A state moves one step at a time under one of 7 hidden systems, and each row is a state written as 20 numbers. Each run below is a few steps of one system.
z831, run 1 (8 x 20):
[[ 24  32   4  12 -29  59  -7  19  19  -6   6   7  18  18  -6 -57  16 -47
  -21 -11]
 [ 37   0  -3 -20  17  23   4   3  -9 -21  16  14   8  25 -10  12 -41 -91
  -25 -19]
 [ -4  29 -18 -33  16 -26 -53 -10 -39  -9   1 -31  17 -32 -10  21 -12 -66
   -5  24]
 [-11  43  -8  21 -35 -17 -57  12  47 -13  -6 -29  39 -30  12 -24  10 -24
   -7  17]
 [ 23 -25  -1  39 -40  50 -12  17  49  -7   5  -2  16  -8 -30 -11  -5 -48
  -19 -13]
 [ 12 -21  11   0  24  65 -14 -26 -37 -22  -3  -4  14   0 -11  28 -30 -56
  -37  17]
 [-10  41 -13   0  61  -5 -64 -22  -2   3   6 -18  18  10   0   9 -23 -33
   -9  47]
 [ 13  46 -23  11  -3   9 -53  13  31  11  29 -28   2 -14 -25 -52  36 -28
    4  11]]
z150, run 2, 8 rows:
[[-11  54 -20 -35  26 -58 -41   2 -23   5 -14  -5  23 -11 -11  -3 -15 -48
   11  14]
 [-11  43  12   7 -36  16 -27  -2   6 -38 -35  -5  58 -29  23 -30  -1 -36
  -26   5]
 [ 12 -28 -12  29 -66  18 -33  33  51   4  19 -24   1 -17 -15  19   4 -44
  -10   1]
 [ -2 -35 -22  -6  18 -22 -30  -2 -17  14 -10  -6   4 -23 -53  56 -37 -57
    5  12]
 [-15  40   1   3  45 -35 -38 -20  17 -26 -25  -1  50   1  25   8 -48 -27
  -15  23]
 [  2  41  -7  30  -7  26 -53  -1  42 -10   5 -25  27 -20  -9 -52  21 -22
  -13  14]
 [ 18 -34  -6   1 -26  59 -30   4 -15  -5  25 -28  -9 -17 -25  30   0 -64
  -24  11]
 [  5   7 -21 -33  10 -41 -38  18 -10  12  20 -13  -6  20   6  55 -33 -66
   -1  17]]
z828, run 3:
[[ 10   3  -8 -41 -39 -19 -11  40 -20   3  15   2  -6  29  26  47 -21 -71
   -8  -2]
 [-10 -20  -9   8 -31 -38   1  21  22   1 -46  26  35 -14 -25  31 -43 -46
    3 -12]
 [-11   0  10  33  -3  15 -23 -27  17 -40 -44  -6  58 -54 -14 -10 -23 -21
  -23   4]
 [  1 -21   2  31  42  13 -38 -43  25 -29  28 -48  -3 -32  13  24 -11  24
  -17  28]
 [-12 -16 -16  -4  72  10 -27 -27 -35  35  21 -14 -35  14 -28  32  -3  20
   12  47]
 [  0  49 -18  -6  49   0 -21  13   4  46   4  26  -5  68 -14 -24  -5 -14
   10  27]
 [ 35  14 -21  16 -15  10   2  36  55  25  23  19  -9  28 -39 -53  14 -33
   11 -29]
 [ 33   5 -15 -26 -53  16 -11  22 -14 -14  31 -27  -8 -35 -21 -20  30 -64
   -7 -29]]
z825, run 4:
[[-43   4  18   2  -5 -10  13  -2 -26  -4 -71  39  40  14  23  27 -35  14
   -9  20]
 [ 21  24 -25  10   7 -48 -12  23  58   5  -2  15  22  -3 -45 -37 -15 -42
   13 -30]
 [ 18  -2  13  15   9  72  -5 -34 -15 -41  10 -23  13 -33  -6 -36  17 -10
  -30  -3]
 [-16   9   2 -26   6 -27 -37  -1 -21 -17   8 -22   9  10  54  64 -32 -31
  -18  34]
 [-22  -8 -31   6  -5 -16 -31  13 -14  59 -23   0  -9 -21 -76   6  15  -6
   30  24]
 [-12  22  24  12 -41  37  26  13   0 -20 -53  41  44  11  16 -40  -1  -7
  -19 -12]
 [ 44  -4 -12 -13  -9 -30  -4  14  36 -34  38 -15   6  -6   3  13 -31 -72
  -13 -37]
 [-12 -31  -5  -2  23  24 -17 -44 -57 -12  -3 -36 -11 -65 -36  15  16  17
   -2  17]]
z517, run 5:
[[  3 -34 -20 -15   6 -59  -5   0  -4  -5 -10  -5   7 -40 -37  46 -38 -40
   13 -16]
 [-14  -2  17  18  29  -5  25 -38  -6 -40 -60  26  50 -33  -7 -20 -28  21
  -11 -15]
 [  6  10   5  51  42  13 -16 -21  71 -15  23 -14   5  10  17 -36   1  46
   -8   9]
 [  4  -1  -9  -7  44  47 -41 -22 -38  15  42 -38 -36  10  -8  17  14  -7
   -9  44]
 [-24  17  -5 -27  11   2   4  24 -46  52 -23  39 -13  63  -1  18  -7   0
   11  31]
 [ 15  41 -21 -27 -24 -45  17  36   3  20   1  20  -2   2 -25 -57  24 -15
   27 -41]
 [ 25   2  17 -14 -60  34  26  12  -7 -49  13 -10   8 -19  33 -24  16 -28
  -26 -39]
 [ -6 -33   7  15 -40 -24 -14  19  38 -20  21 -21  -4   1  54  64 -26   3
  -12  12]]
z679, run 6:
[[-17  -9  13  51 -20  22  11   1  45  -6 -61  38  47  -5 -18 -21 -21   7
  -10  -3]
 [  8 -61  20  30   8  24  17 -32  19 -45  17 -24  -5 -28  22  35 -17  38
  -21  -6]
 [-11   8   5 -31  46   0   0 -27 -62   3  25 -21 -37  11  37  19  14  48
    4  31]
 [-12  44 -20  -3  -3 -30 -23  40  22  53  12  13 -20  56  11 -20  22  21
   25  24]
 [ 22 -27 -17  30 -12   7  22  25  42  31  -6  29  -9   3 -69 -31   3 -12
   17 -33]
 [ 29 -28  21 -10   7  24  61 -15 -14 -49  -8  26  12  -2   8  -4 -30 -18
  -25 -52]
 [ -5  11   5 -40  -9 -61   7  -6 -26 -44  14 -27   0 -28  62  24  -5  15
   -1 -13]
 [-47  25 -15 -13 -36 -26 -31  17 -37  36 -31  -9  -3 -25  -9  -1  35  32
   23  33]]
z517, run 7:
[[ -9  -2 -15 -42 -26 -42  -3   4 -57  -1 -25  -7  12 -54 -35  16   0 -42
   11 -16]
 [-11  -6  22  33 -31   2  34   5  37 -28 -55  39  48  -5  12 -21 -22  16
  -12 -25]
 [ 29 -12 -11  35  22 -11 -28 -16  70 -28  48 -41  -2 -25   0  -8  -7  -3
   -9 -10]
 [-18 -15   8  -7  42  43 -28 -40 -56 -10  -6 -20  -1  -6  11  46 -20  -6
  -23  48]
 [-33  23 -11  13  34 -32 -11  12  12  54 -33  36   4  50 -10  -1 -11  35
   23  31]
 [ 25  37 -21 -16  10  12  -2   6 -13  13  15  -1  -6 -15 -50 -74  40 -23
   12 -24]
 [ 21  14  25 -14 -33  52  25  19 -11 -24  16  12   1  48  55  -6   2 -28
  -32 -10]
 [ -3   5 -18 -22 -32 -70 -28  34  21   4  33 -29 -16   4  41  45  -4 -10
   14   7]]
z828, run 8 (8 x 20):
[[ 12  25  14   2  40  29  46 -17  -9 -15 -31  48  26  25  -9 -59 -11   6
  -10 -25]
 [ 31  18  -6  -1  11 -35  20  -5  39 -32  43 -21 -11 -22  17 -55  25  31
    8 -45]
 [-15 -13 -13 -26 -47  -7   0  14 -49  23  17 -30 -41 -34  -4   4  57  40
   24   4]
 [-24  17  19 -23 -41  15  10  29 -35  10 -12  20   0  51  64  29   1   1
  -14  24]
 [ 12 -38  13  13  -7 -11  59  15  29 -14 -25  49  10  28   4  16 -43   3
   -3 -42]
 [  3   9   8  -7  13 -16  30 -31 -24 -44 -35   9  34 -60 -19 -44  -2   6
   -3 -43]
 [-17  19   5   9  -4 -28 -22 -19  16 -27  18 -44   1 -37  53 -10  26  65
    2  14]
 [-23 -43   7  12  -3  34  12  -3 -31  35   5  -3 -44  21   6  35  17  68
   10  34]]
z385, run 9, 8 rows:
[[ -1  17 -37  -6  15 -51 -47  21  19  43  39 -30 -31   3 -26   5  19   0
   32  21]
 [-18  19   5   0  32  55 -28 -34 -51  -6 -33  -1  29 -20 -26 -13  -1 -22
  -20  32]
 [-17  23   2 -32 -42 -35  17  48 -17  18 -26  37  10  47  32  19 -14 -22
    5  -3]
 [ 20 -40 -23  -2 -21 -13   8   4  -6   4   1 -12  -8 -59 -74  -5  10 -27
   18 -38]
 [  5  -1  29  11  -8  16   8 -22  14 -69 -12  -7  42 -14  55   9 -34 -13
  -42 -10]
 [-16 -25 -16  25 -32 -46 -19  33  57  32  21 -16 -24  15  14  38   6  40
   21  16]
 [  7 -35   1  43  47  69  -5 -34   3  10  -3   2  -1  -4 -54 -14   1  12
  -12  15]
 [  9  42   9 -16  28 -10  17  19  15  -3   6  36   8  80  50  -8 -32 -14
  -10  -2]]
z831, run 10, 8 rows:
[[ -5 -16  -2 -15  -3  64 -22   7 -51  36  11  -6 -27  34  -7  40   0 -30
  -11  43]
 [-20  73  -1 -16  30   5 -24   0 -22  17 -31  25  31  39  10 -35  -5 -21
   -5  30]
 [ 35  37 -23  -5  15 -35  -1  14  38  -4  15   7  12  -6 -36 -62   2 -43
   11 -41]
 [ 35 -17  -2 -28 -40  -1   7   6 -13 -50  39 -35  -9 -43  14   9   6 -48
  -14 -38]
 [-23 -14   4  -1 -43  -8 -36  17   1  -7  -9 -11  16   4  38  73 -30 -35
  -18  35]
 [-37   4  -7  35  -9  14 -39   0   6  32 -58  12  36 -17 -50  -3  -5  -7
    4  36]
 [ 18   9  10  35  42  42   7 -37  29 -36 -10   6  31 -17 -19 -56  -5   6
  -19 -17]
 [ 44 -26  -9   3  52  15  -9 -19  19 -15  66 -29 -32  13  -2  19 -19 -23
  -14  -4]]
z679, run 11 (8 x 20):
[[ 23  27 -20 -27 -21   1 -47  12  -9 -12  50 -49 -10 -24   1 -11  27 -59
   -8   1]
 [  6  26 -20 -27 -17  26 -44  17 -38  17   0  -8   9  -5 -36  -1   8 -87
  -10  16]
 [ 10  18  -7   5   0   9 -43   4  20 -15 -10  -1  41  -1 -13  11 -38 -91
  -23  11]
 [ 10  11  -7  11  30  11 -47 -35   6 -38   2 -35  32 -51 -18  -4 -17 -43
  -22  12]
 [  2  35   3   0  10  48 -53 -21 -18 -22  21 -41  12 -16  21 -13  15 -28
  -29  37]
 [ 12  17 -20   0   3  24 -65  11   7  19  48 -40 -17  15  -5  14  10 -48
   -9  38]
 [ 25  21 -23  -5  43  28 -39  -3  -5  22  20  -4   0  16 -53 -16  -6 -71
   -5  15]
 [ 37  38  -5  -1  20  15 -19  -2  28 -33  19  -5  31   4  -6 -37 -19 -77
  -25 -19]]
z385, run 12, 8 rows:
[[ 22 -24 -18  29  48   1   2   8  50  40  21  21 -24  47 -47   0 -19   2
   13  -2]
 [ 26  47  -7   3  72   7 -18 -22  23 -13   9   7  26  21 -16 -45 -22 -39
  -12  -2]
 [-10  70 -21 -23 -10 -35 -58  26   7  16   7 -11  15  18  17 -12   6 -44
    3  27]
 [-23   0 -18 -13 -29  19 -45  10 -47  29 -26  -9   9 -29 -48  20   9 -50
    2  32]
 [-15 -21  13 -13 -31   2  22  12 -33 -13 -57  36  34   1   0  39 -42 -43
  -15 -10]
 [ 11 -39  -8  16 -40 -52  28  26  50 -12 -14  14  15 -24 -20  11 -23 -10
   11 -46]
 [ 20 -28   6  52  -7  22 -13 -14  69 -43  13 -22  25 -31   0  -8 -14  -5
  -23 -14]
 [ -2  -6   3  39   9  14 -33  11  60   8  28 -10  -7  50  39  34 -21  10
  -15  40]]
z150, run 13, 8 rows:
[[  0 -18  -4 -40 -64 -23  15  50 -28  14   4  11 -18  22  20  49  -5 -32
    7 -13]
 [-22  12 -13 -15 -18 -74  14  23   0  13 -49  34  26 -11 -18  -2 -17   0
   25 -19]
 [-14 -11  18  43 -11  -9  20 -18  39 -38 -50  18  50 -36   3 -20 -22  30
  -11 -18]
 [  4 -54  -4  60   6  17 -14 -12  67  -2  24 -25 -14 -18 -14  16  -1  41
   -2  10]
 [ -3 -33 -11  10  75  24 -23 -35 -24  28  18 -15 -30   7 -36  36 -13  16
    3  38]
 [  5  50   6 -19  69  14 -14 -18 -21  -2  17   7  -1  57  36  -9 -14  -7
  -15  29]
 [ 25  58  -7 -24 -14  21  -5  20  -7  -1  33  -6 -11  19  10 -68  41 -24
   -3 -16]
 [ 19 -18  -1 -42 -67  18  23  24 -50 -14  15 -10 -17 -22   5  10  25 -39
   -6 -33]]
z825, run 14 (8 x 20):
[[ 17   7   1  40  -9  13  19  15  66   1  20  10  -8  23   9 -55  27  48
    6 -22]
 [ 37 -32  12  10  25  38  23 -10  16 -20  55 -10 -33  41  37  24 -15   6
  -22  -6]
 [ -3 -13 -12 -34  64 -21   9 -17 -54  24  23  -2 -43  22  -4  35 -10  28
   18  17]
 [-24  44  -8 -10   5 -26   8  13 -15  38 -14  19 -12  23   7 -44  37  62
   28   8]
 [ 25  12   2  14 -42  17  17  41  53   6  38   5 -18  44  32 -35  26  13
   -2 -21]
 [ 35 -58   5 -13   2  34  36   1 -17  -7  53 -11 -52  18   6  36  -1   0
   -9 -22]
 [-16 -18   2 -32  34 -42  35 -18 -57   4  -7   7 -27  -3  14  29  -5  54
   19  -2]
 [-13  26 -11  16   4 -51  10  15  42  20  -3   8  -7   7  11 -42  25  70
   31  -8]]

Which system made each run below?
run 15:
[[ 29  30  16 -30 -22  21  37  23  -9 -16  33  12 -15  48  53 -32  16 -12
  -15 -28]
 [ 18 -15 -24 -38  15 -39 -15  -4 -28   5  58 -47 -47 -31 -12  23  22   0
   19  -7]]

z385
run 16 (2 x 20):
[[ -5  46 -22 -32  54 -46 -18 -16 -34  19  15 -15 -18 -12 -11 -35  24  27
   26   7]
 [-18  41   4  13 -44  25 -24  24  15  19  13 -16  -9  19  37 -37  52  40
    1  25]]

z825
run 17 (2 x 20):
[[-15  13   2  33 -41 -48  -8  13  65 -26 -29  -1  44 -33  22 -18  -6  17
    0 -14]
 [-17 -56   7  19 -26  43   5 -22 -28  -6 -12 -23 -10 -56 -23  18  23  39
   -4   7]]

z679
run 18:
[[-22 -25  22  20 -15 -36  27  -9  25 -37 -31   8  25 -15  51  31 -32  48
   -8  -8]
 [-18 -65  -8  40  13 -12   5  -9  20  32 -16   6 -17 -17 -46  36  -9  52
   22  12]]

z831
run 19, 2 rows:
[[ 10  48   0   5  62   6 -22 -27  14 -11  36 -20 -10  21  34 -39  14  34
   -6  19]
 [ 35   9 -26 -12 -16  -2  -8  40  24  35  65 -14 -48  39  -7 -15  30 -17
   15 -10]]

z831
run 20, 2 rows:
[[ 21  -2   7 -13 -45  52  26  43 -10  16  11  30 -15  54   2 -11  10 -44
  -12 -16]
 [ 29 -30 -15 -25   9 -54  15  10   9 -12  16   3  -4  -5 -15  42 -44 -54
    6 -33]]

z679
run 21:
[[  1  22  14  -1  62  -4 -15 -43  -1 -51  -9  -8  37  -2  38   9 -48 -15
  -28  14]
 [  7   0 -33  19  24 -29 -61   1  38  28  36 -40 -20 -17 -39   7   8  -9
   18  24]]

z831
run 22:
[[  5   6   6 -16  18  22 -20 -28 -32 -20  53 -52 -31 -10  44   8  27  31
  -12  23]
 [-34  -7  -9  -7 -13 -23 -26  22 -12  47   6  -7 -33  33  25  54   4  35
   19  49]]

z825
run 23:
[[-11  15  16 -37 -42 -31  32  24 -25 -20   1   7  -8  20  76  21   3  22
   -2 -11]
 [ 16 -40 -24  10 -22 -48   9  25  36  24  33 -17 -39 -23 -35   7  20  27
   33 -25]]

z825
run 24 (2 x 20):
[[ -4 -23 -14 -36   8 -22 -29  -2 -44   5  12 -22 -10 -10  -5  73 -25 -51
   -3  21]
 [-40  16   2  -2   4 -40  15   0 -17   7 -74  43  42  -7 -11  -5 -22  17
   12   2]]

z517
run 25:
[[-17 -40 -10 -13 -29   0 -37  12 -30  19  14 -29 -22  -8   4  81  -9 -20
   -1  37]
 [-26 -43   8  19  29  -1  24 -26 -19   5 -59  33  20 -12 -33  33 -38  24
    2   6]]

z385
run 26, 2 rows:
[[  3   7  -2 -16 -17  36  10  28 -25  44  34   3 -51  55  16  -9  39  27
   11  15]
 [ 23 -14 -23 -14   3 -31  22  45  18  40  18  32 -28  50 -31  11 -16 -28
   22 -24]]

z679
run 27:
[[ 12   5 -26 -24  -3 -78 -24  26  25   7  27 -16  -7  -1   0  36 -24 -42
   17  -8]
 [-33  -1 -13  15 -40  -1 -35  19  -9  34 -54   9  25 -26 -53   8   1 -26
   11  26]]

z828
run 28, 2 rows:
[[ 22  14  -6 -47  60 -49  11 -26 -31 -34  32 -16 -11 -11  16   7 -23 -16
    2 -25]
 [-23  56   2 -19 -16 -26 -24  -6 -19 -18   0 -30  11 -25  51 -31  38  38
    2  18]]

z150
run 29 (2 x 20):
[[  5 -31 -10 -26   2  -3 -14 -21 -53 -16  -2 -27   2 -61 -40  36 -11 -48
   -5  -5]
 [-36  -3  22   5 -22 -34  13  -6   4 -36 -54  15  46 -16  46  31 -36  19
  -13   1]]

z385
run 30 (2 x 20):
[[-22 -38 -14  15  25  17 -23   2 -12  58  14  -6 -41  25 -29  47   3  31
   17  48]
 [-17  18   7  -4  10  11  38  18 -21  33 -46  62   9  58  -4 -22  -7  17
    9   0]]

z825
run 31 (2 x 20):
[[-20  10   1 -21 -26  -2 -27  32 -20  22  -4   9   0  50  38  57 -22 -38
  -10  38]
 [  1  50 -18  -7  -5 -34  -9  33  19  25 -30  34  30  17 -39 -46  -7 -49
   14 -16]]

z150
run 32, 2 rows:
[[-15   5   2 -15 -49  43  16  34 -50  37 -33  34  -5  22 -24 -14  26 -18
    4   7]
 [ 21 -22   4 -10 -27 -23  52  34  22 -12 -11  42   8  33   8  15 -38 -34
   -4 -48]]

z150
run 33:
[[ 21   7  -5  12  16   3  -7 -33  16 -40  30 -44  -1 -59  -5 -48  28  24
   -4 -23]
 [-13 -33   7  -3 -25  38 -22 -10 -36   1  27 -46 -32 -16  27  48  20  22
  -11  38]]

z150
run 34:
[[ -4  24  27  20  39  42 -16 -29  10 -32   7  -5  19  33  59  -4 -18  13
  -34  32]
 [  7  12 -28 -16  42 -16 -46  15  -2  40  35 -11 -25  40 -17  33 -16 -40
    9  35]]

z825
run 35, 2 rows:
[[ -2 -45  -5  17  -9  -3   5  31  27  41  -4  32 -19  54 -11  57 -34 -10
    7  12]
 [ 17  -9  -3 -12  46  10  53 -15 -28   8 -24  44  -1   7 -52 -36  -9  -1
    9 -42]]

z825
run 36 (2 x 20):
[[  2 -42 -17  46  -4 -18   0   2  50  25  -1  -4 -12 -31 -59 -11  14  42
   27 -13]
 [  0 -10  35  36  25  45  31 -27  23 -36 -20  25  24  26  37 -10 -28  34
  -30   0]]

z825
run 37:
[[ 18  43 -11 -27  19  22  -3   8 -27  21  44  -9 -38  28   1 -51  46   6
    9   2]
 [  3  13   4 -33 -48  18   6  32 -35  11  36 -15 -40  33  52   8  38  10
   -1  11]]

z825
